(in the rows, 128 means zero)
Each named turn below is shown by a few rows before and after it. Which turns, in which order, take the first row of each later pair to the second? The first pair is answered.
Tar (before => after):
[ 43 118 147 158 139 108 107 127  92  94  97  72] => [ 41 143 154 165 146 165 119  55 101 125 122 136]
[ 83 112 139 163 120 137 108  67 105 127 136 129] => [123 130 152 100 143 179 138  90 114 162 153 132]
[158 151 160 132 139 124 134 120 133 131 138 135] => [158 144 148 125 142 104 132 150 137 124 131 129]
[149 127 133 103 128 143 136 132 130 142 140 109] => [130 118 127 121 122 117 127 149 127 117 125  95]
pedi (before => after):
[156 143 114 116 135 122 133 169 137 130 120 126] => [166 106 134 122 128 137 147 139 143 138 152 119]
[144 137 144 128 185 122 167 117  84 173 137 156] => [140 168 128 103 183 107 153 155  83 158 115 166]
[127 108  78 184  70 119  93 139 153  85 113 131] => [136  87  90 193  67 127 102 124 152  98 120 127]
Fike (before => after):
[129  93 135 141 120 160 165 105 132 146 163 148] => [112 135 124 100 140 189 150 113 134 140 158 124]
[ 96 137  77 140  83 129  81 153 145 121 143  99] => [108 125  80 157  76 119  88 164 146 119 142 117]
[156 122 102 153  85 131 132 139 142 119 112 155] => [106 106 127 154 117 133 110  88 122 119 142 106]
Pairs:
Between the rows of a pair lie 2 to 4 turns.
[125 167 127 129 132 146 133 105 137 127 113 165] => [122 154 121 116 132 115 124 167 139 103  97 111]
Tar then Tar
[190 150  81 152 109 146 150 155 154 131 133 183] => [200 127 112 105 150 174 178 148 144 165 168 123]
pedi then Fike then Tar then Fike
[166 152 150  79 139 158 156 143 123 146 187 125] => [147 120 163 101 140 146 161 115 115 150 207 108]
Fike then Fike
[ 95 126 166 133 187 153 122  66 119 133 174 125] => [188 138 147  90 158 149 160 192 151 142 141 149]
Tar then Fike
[106 166 121 107 144 150 114 113 130 138 129 126] => [112 161 119 144 133 109 110 136 123 123 100 163]
Fike then Fike then pedi then Fike
[118 121 137 179 151 115 104 117 103 112  97 158] => [110 164 127 107 185 150 103 157 100 126 100 131]
Fike then Tar then Tar
[137  89 126 204  88  93 144 119 138 120 112 152] => [148 190  90 119  98 133 128 179 148 117  93 151]
Fike then Fike
[146 153 112  78  98 137 135 186 136 110 168  93] => [138  90 135 164  79 109 149 123 138 109 186 128]
Fike then Tar
[109 151  94 143  91 148 105  87 138 108 138 158] => [125 121 132  72 128 174 136 119 130 144 169  83]
Tar then Fike then Fike then Tar
